Each path below is one point turned by a fixed rotation once a step. After each direction that follows a path, write how fast that rotation turns it, in degrees each step (0 if it stays still).
Each turn is a multiple of 5 degrees from 10 to 175, or 0.
Each row of a path follows its step; steps can be skipped.

step 0: [32 9 -8 18 -7 -9 -5 -25 8 0 -3 -4 -2 11 9 7 6 -31 40 44 35 21 8 -7 14 12 -36 18 18 29 15 -2 -15 -23 -3 22 -29 6 -8 -4 -27 -26 30 1 -11 3 11 -11 -60 -6 24 -12 32 -1 -5 28 -19 -12 7 -2 -15 48 1]
step 1: [5 6 0 -26 -9 37 -7 28 -4 2 18 14 -16 31 -20 4 -49 -38 6 -17 23 26 2 12 -23 -6 9 -1 -13 -14 29 -33 0 28 -4 20 -16 17 -7 -31 -7 -16 -30 39 11 -11 17 -6 16 -5 8 -12 -23 -14 -16 -28 -24 23 25 5 6 53 -10]
step 2: [-6 1 -11 -24 21 20 4 46 -38 -27 -7 -13 7 17 -12 19 -41 32 8 2 15 -12 13 3 23 27 -8 43 18 13 -6 1 -16 0 35 3 -28 11 -22 33 -30 31 -15 3 -29 -30 8 -3 8 35 -17 26 1 8 2 -5 -12 -22 -11 -1 -12 -21 -31]
step 3: [-43 5 -20 22 -22 -6 3 19 10 32 -14 29 -3 17 5 -22 27 -16 -1 7 7 -6 22 -9 46 13 -35 -3 20 21 36 23 -22 -10 9 17 -44 -3 38 14 0 -1 1 5 12 2 4 5 -34 21 -29 -13 -24 -37 20 14 -16 10 -12 10 -23 25 -4]
step 4: [37 -6 1 -28 -60 9 -6 5 2 31 -1 14 1 6 -12 24 -26 -1 37 -27 -7 -7 -6 12 35 -1 38 36 -24 1 16 -9 -16 11 -26 16 -20 25 17 -26 -22 -30 7 24 14 12 -9 -23 10 2 7 -36 -9 0 6 8 -6 -46 3 11 -4 -1 23]
step 5: [11 -12 -22 22 14 -29 -11 12 -12 -5 3 -5 6 30 2 6 -33 9 13 65 1 -4 2 29 -17 0 21 18 4 -28 -6 -9 0 -6 31 9 -56 19 -21 -18 -22 -2 -15 4 -10 -32 1 -1 -6 -45 -2 10 14 -12 -19 21 -55 -8 -8 -4 -25 -8 -7]
step 6: [-37 -17 -26 -32 18 1 -24 15 -1 38 -1 -10 4 -3 2 11 -2 0 15 25 -13 5 4 13 -18 23 -13 9 31 5 34 14 -14 6 -10 27 14 -14 30 -15 -3 -12 -23 22 -29 -36 16 43 0 14 -27 -28 -28 -11 -4 -31 11 0 27 -4 -25 35 -34]
step 7: [-2 11 -10 -9 10 40 -6 26 -2 -4 -20 10 2 34 -24 12 -21 -14 8 8 -46 1 1 -27 -1 27 -8 57 -5 41 -18 7 2 -17 -17 18 -31 20 -4 -3 -31 -24 53 0 18 39 -6 5 -14 19 -31 -2 -14 16 11 -21 0 -24 -7 2 5 -16 -2]
step 8: [-14 -3 18 4 4 -11 -1 -6 -5 28 -14 20 -23 -45 -19 -3 -23 5 19 13 -1 12 25 11 -6 -31 14 9 -13 -12 -3 -20 -31 -8 19 24 -35 26 13 10 -27 -8 -8 14 19 -1 5 -27 -60 -11 -19 9 -46 -4 11 26 -48 38 -9 -8 -3 1 5]
[5 11 -3 -6 -10 3 -4 1 11 0 0 7 -7 8 1 0 -2 4 3 6 -7 7 4 -2 0 5 -4 -12 5 2 1 6 2 1 -3 3 4 3 2 -2 -2 -3 7 1 -9 9 -5 1 -5 6 4 1 1 -5 -3 1 4 0 5 6 5 -2 6]
110
[12 -1 1 0 8 3 -2 8 4 -2 0 -2 -2 -1 2 -1 1 3 -5 -1 1 -4 7 -3 0 4 15 -1 1 -2 2 4 -3 -6 -3 1 0 4 -9 4 1 -1 -7 -1 3 -7 5 -4 -8 2 -1 -6 2 -4 -2 -2 -5 8 4 6 5 -16 0]
120
[-2 7 1 -11 0 13 5 0 7 -3 3 -12 13 5 -8 -7 8 3 0 0 3 1 1 9 0 -4 7 4 1 0 -4 -6 2 3 2 -1 -2 4 -2 -2 2 -6 5 0 -1 0 -7 -4 5 -1 -5 -1 -1 -5 8 -4 3 -5 1 2 1 -3 3]
135
[-3 3 5 2 -9 2 1 1 -6 2 -1 -3 -8 3 5 -6 2 2 -3 -1 3 0 6 -5 2 -2 4 3 2 -4 4 1 -4 4 4 -5 -2 3 -8 -5 5 5 9 6 4 -2 7 2 -6 8 -6 14 -13 9 2 0 6 -1 3 -1 4 -2 -3]
65

step 0: [7 -7 -29 32 -3 8 -1 -11 8 -27 8 -17 -40 -2 9 51 2 5 -6 22 7 10 27 -6 29 -5 -18 -40 -12 25 -30 -3 -28 -8 -2 -8 -8 -29 -15 22 25 -5 -5 -11 5 -7 -32 2 -12 16 -5 12 -6 7 4 -21 2 -34 12 29 -42 -28 -13]
step 1: [4 -16 -6 5 12 4 -10 23 16 -11 8 -22 -21 13 8 49 -12 25 -37 -25 5 28 16 10 5 20 17 5 5 27 11 -5 9 -12 -11 -23 3 -22 -9 36 17 9 -1 3 6 -10 16 -7 -22 40 9 -14 34 18 18 -17 12 5 -39 -5 19 -4 -54]
step 3: [26 -4 1 17 -5 9 31 7 36 -6 9 14 -5 5 -14 46 4 15 -12 -17 17 24 33 -10 17 -17 40 27 -27 -10 7 1 10 38 0 12 0 -27 -28 -5 22 -11 41 -16 -6 8 -22 25 12 -2 15 37 3 -8 8 6 16 -9 -12 2 -38 11 -19]
step 4: [3 -12 -4 41 6 -16 -9 -13 10 -2 -7 -19 -33 12 40 21 48 36 -26 -17 24 -17 12 -15 -4 0 24 -6 -15 0 -17 9 9 5 7 -9 3 -21 -6 14 44 0 -22 -1 -38 -6 0 15 14 7 -7 1 -18 31 17 -3 -18 26 -26 27 -29 9 3]
step 6: [-4 10 3 25 28 -48 -37 17 23 -19 0 8 -17 20 23 48 -7 2 -7 -17 -12 47 3 2 24 -31 31 23 11 7 -29 -11 5 -6 -19 -31 18 -16 -1 -5 9 -19 1 14 -2 -2 7 -19 2 8 -1 10 22 -18 22 0 5 -28 -25 -12 -21 -15 21]
step 7: [20 7 -26 27 6 21 -5 0 45 -6 -23 -31 -23 -22 12 35 13 6 3 -7 -9 18 32 4 22 12 10 -26 -35 -42 -18 -22 9 6 -28 -17 -4 -35 -14 -6 15 -19 -1 -6 5 22 -11 -20 16 8 -15 -12 -11 27 13 -7 26 -29 14 -4 -13 -24 -13]
step 8: [12 -6 0 24 -7 15 -19 -3 42 -15 18 -26 -21 16 -13 21 19 -4 -23 -28 1 30 -4 16 26 1 39 -12 -28 12 8 8 -10 4 -9 -11 15 -2 -11 44 18 17 4 -11 17 -27 -11 29 -35 13 12 -2 8 31 -3 -12 22 -9 -19 49 -12 9 -5]
step 10: [11 13 -30 13 -1 9 1 -4 17 -6 0 -3 18 4 16 24 4 23 -45 -2 7 5 41 -32 21 1 14 41 -12 32 -18 14 32 7 20 -14 3 -24 -21 3 20 -26 41 -4 13 -2 -8 -16 -10 35 -6 15 23 -4 39 -1 7 -27 -18 -3 -9 2 -31]
step 11: [1 -35 15 30 -20 -15 16 -11 -7 21 -29 -4 -30 3 3 39 0 25 -14 -47 -23 30 13 -24 15 -27 29 -11 -20 2 -21 13 1 17 0 -24 31 -9 -5 2 47 -1 -11 -10 -20 12 -5 14 3 19 -15 12 -9 16 25 -3 -12 -6 3 -13 -23 -18 -19]
[-4 -8 -1 -1 5 7 7 14 -4 -3 -8 -6 -3 9 0 5 4 4 4 -5 1 1 3 10 -2 -6 8 1 11 5 1 0 0 -3 1 -1 -8 -3 1 -4 -2 0 2 1 -2 -8 -5 1 2 -9 1 0 5 -7 -5 -3 -3 3 6 -1 -6 -5 2]
130
[-3 -1 10 -5 -6 8 -1 1 0 -3 3 1 2 -7 5 5 10 -6 5 1 8 2 8 -4 8 -3 -2 3 2 0 3 -4 -3 -3 3 4 5 -1 -2 5 11 8 2 5 -5 -2 -2 -3 -1 -1 8 -9 -10 4 -8 1 5 5 2 4 -3 -2 5]
85
[-3 7 -3 4 -7 -4 0 1 11 -4 -3 3 -5 1 -1 -8 1 0 -3 10 -3 9 0 5 9 -6 2 2 -3 -4 -5 -8 -2 -2 -4 -1 -8 5 0 -1 5 2 -1 10 -6 1 3 -2 8 -5 -1 -3 2 -2 -2 -2 -15 6 1 1 5 4 3]
45
[5 2 -1 -1 -1 4 -4 3 -2 2 -6 8 8 -1 6 2 3 -5 -1 10 -2 10 0 1 -5 -6 -5 5 4 4 -2 0 5 4 -4 3 0 5 -11 -8 -3 -3 9 -2 6 4 -2 -3 10 0 -1 2 -1 -3 8 3 5 -3 -6 1 -10 -5 8]
100
[2 2 -9 -6 -5 0 -3 -3 -3 3 3 3 4 9 2 0 5 1 -1 -5 -3 -2 6 0 2 -6 1 -3 -1 7 2 -6 0 6 -11 0 1 4 7 -10 6 -6 2 7 -7 -1 8 -2 -6 9 0 -2 5 -3 -3 1 11 1 7 -13 1 0 0]
85
[0 3 2 -5 4 6 -6 0 4 8 -3 0 -1 -2 5 -11 9 10 -6 3 -1 -7 6 -2 -6 -2 7 -7 4 -6 3 2 2 -11 1 1 -1 -5 -4 2 -4 -9 -1 8 0 4 -11 -12 1 5 1 -1 1 2 1 -2 2 1 0 1 4 3 1]
135

step 0: [14 -13 0 -11 -5 -9 -2 13 7 23 -3 -32 26 34 -34 8 -4 23 -6 40 -43 -11 -12 -32 31 -14 4 -14 -9 -7 -1 14 31 4 -16 13 5 -12 12 10 5 42 7 35 -8 -41 15 14 4 -32 17 -21 -3 12 24 14 -4 8 7 11 -6 -15 -18]
step 2: [36 -8 -13 38 0 6 -20 -4 -23 -8 13 -16 9 16 -4 20 30 -7 19 37 7 6 26 -13 -1 -6 -12 -5 -37 9 8 -23 -8 -8 -12 4 -8 -72 12 -7 -28 23 0 -13 -9 6 -9 -14 31 -13 -26 -18 -13 13 16 2 -2 1 -21 6 19 17 -11]
step 3: [3 5 -23 29 -4 -25 21 -2 -8 24 -7 -7 2 5 4 22 -1 -15 35 4 -2 -47 21 20 1 -40 15 0 19 -17 16 30 -5 0 -10 -14 -33 -5 17 -8 8 -3 -2 5 27 13 50 -2 -5 -27 -33 13 5 11 5 -6 -25 18 8 13 -12 23 -43]
step 4: [29 -14 -3 -16 2 0 8 11 -21 10 2 28 8 20 16 -8 -30 30 37 -13 0 -10 -11 -1 3 -22 -11 29 16 2 -22 12 -18 -12 21 8 15 -31 -1 -23 -8 13 -9 -11 -11 -11 -10 15 6 -10 -27 -49 -39 -16 16 27 -11 38 14 27 9 -21 -25]
step 6: [9 -24 5 -11 32 -33 4 22 -1 30 -33 -8 -17 -13 -38 4 3 -2 9 13 -42 1 8 -2 9 -31 -4 -23 -34 -1 10 3 18 -1 16 -10 6 -22 -21 -17 -18 10 13 13 -11 -21 22 9 22 36 -6 -8 -38 18 24 -1 -18 -20 19 28 5 -14 -7]
step 8: [8 0 8 17 9 -36 26 13 -43 -12 -5 -9 18 5 -33 25 12 -3 33 -7 0 -19 -15 -16 1 6 -15 -10 -24 19 -9 -1 -3 13 -36 -17 -12 -28 38 2 -5 20 -51 -8 11 -19 -8 32 27 6 -8 4 -15 -5 18 14 24 2 -35 12 -5 -6 -22]
step 9: [11 28 -36 15 18 -6 29 26 2 13 -13 -5 -9 7 24 -22 7 14 15 -3 10 -25 12 -15 -9 -40 0 14 12 -21 25 4 24 -42 23 -23 -41 -15 4 -3 11 3 -18 -2 23 -32 12 -22 37 -20 -21 5 0 -14 8 24 -14 -14 -12 -20 -13 -19 -3]
step 10: [28 10 4 14 31 -14 16 -11 0 17 -20 -49 -3 11 -17 6 -29 36 -3 9 6 -31 1 -10 -13 -9 -19 35 0 -27 -29 -5 -18 20 -13 5 6 -57 -35 -3 3 17 2 5 12 15 -18 4 -15 6 -10 -32 -6 1 1 7 -17 14 -9 6 5 -30 -16]
step 11: [17 19 20 18 7 3 5 -4 -2 16 16 -27 13 8 -20 -6 28 -3 21 -40 -20 -24 13 -20 -4 -13 -10 24 0 36 23 18 5 -12 6 -39 55 18 4 6 -11 13 -14 25 18 8 10 -22 1 -9 -22 -21 -1 5 3 -4 -39 -27 18 3 -10 -6 -34]
[-3 -5 0 3 2 -1 5 -4 -3 -4 3 3 -2 -3 -8 -4 -4 5 4 9 4 5 -1 -5 5 -2 -5 3 -4 0 8 0 1 5 -5 6 5 -6 -3 0 -7 11 -1 1 -11 4 3 9 -2 5 0 -3 -5 5 6 9 9 7 0 4 6 -8 7]
175
[-3 -1 -5 -1 -9 -2 8 2 -9 -3 5 -5 -3 -2 12 0 -2 -6 -3 -3 -3 -2 0 3 -3 -6 -3 2 7 2 2 1 1 -3 -5 0 -8 -11 -8 1 -6 -4 -5 -3 1 11 -1 -5 -4 -5 3 0 -1 -5 9 6 8 -1 -6 4 -7 -1 -4]
60
[1 3 6 3 -9 -1 -3 5 -4 17 -3 0 -5 0 2 4 1 3 7 -5 -4 1 1 0 -1 -3 5 -1 -2 9 -2 -2 4 -4 3 3 -3 3 -1 1 -1 2 -12 2 -6 -4 -6 2 -8 -3 0 3 4 -2 2 -1 2 11 -5 -10 10 -2 8]
95
[15 -7 -5 4 -4 -1 -5 -3 4 -3 1 -4 0 -4 6 -10 -3 3 6 6 -5 3 -3 5 -3 2 9 -2 4 2 5 8 -7 -1 -1 -4 -3 -1 4 5 3 10 1 2 -6 1 -2 -4 4 -5 10 -5 6 3 -1 -1 -2 -3 -2 -5 -8 -3 8]
155
[1 2 8 6 -1 8 2 9 -2 8 2 -4 0 -3 -3 -15 -1 -2 -7 -2 1 4 -12 3 0 2 -1 3 3 -2 1 5 0 2 1 -6 4 -4 -6 -7 3 5 3 -3 -1 -2 -1 5 -9 -5 0 0 -7 0 4 -10 1 -2 11 -4 0 0 -6]
60
[4 1 -3 -3 0 1 -4 8 1 3 7 12 -1 -1 3 -8 0 -6 7 -7 8 2 9 -6 -2 -4 -5 -3 -1 2 2 -1 0 1 17 -5 3 2 -4 0 -2 -3 -1 -1 -2 -1 -4 -3 10 -2 1 -6 -4 -4 8 4 -2 -7 6 4 2 -2 7]
145
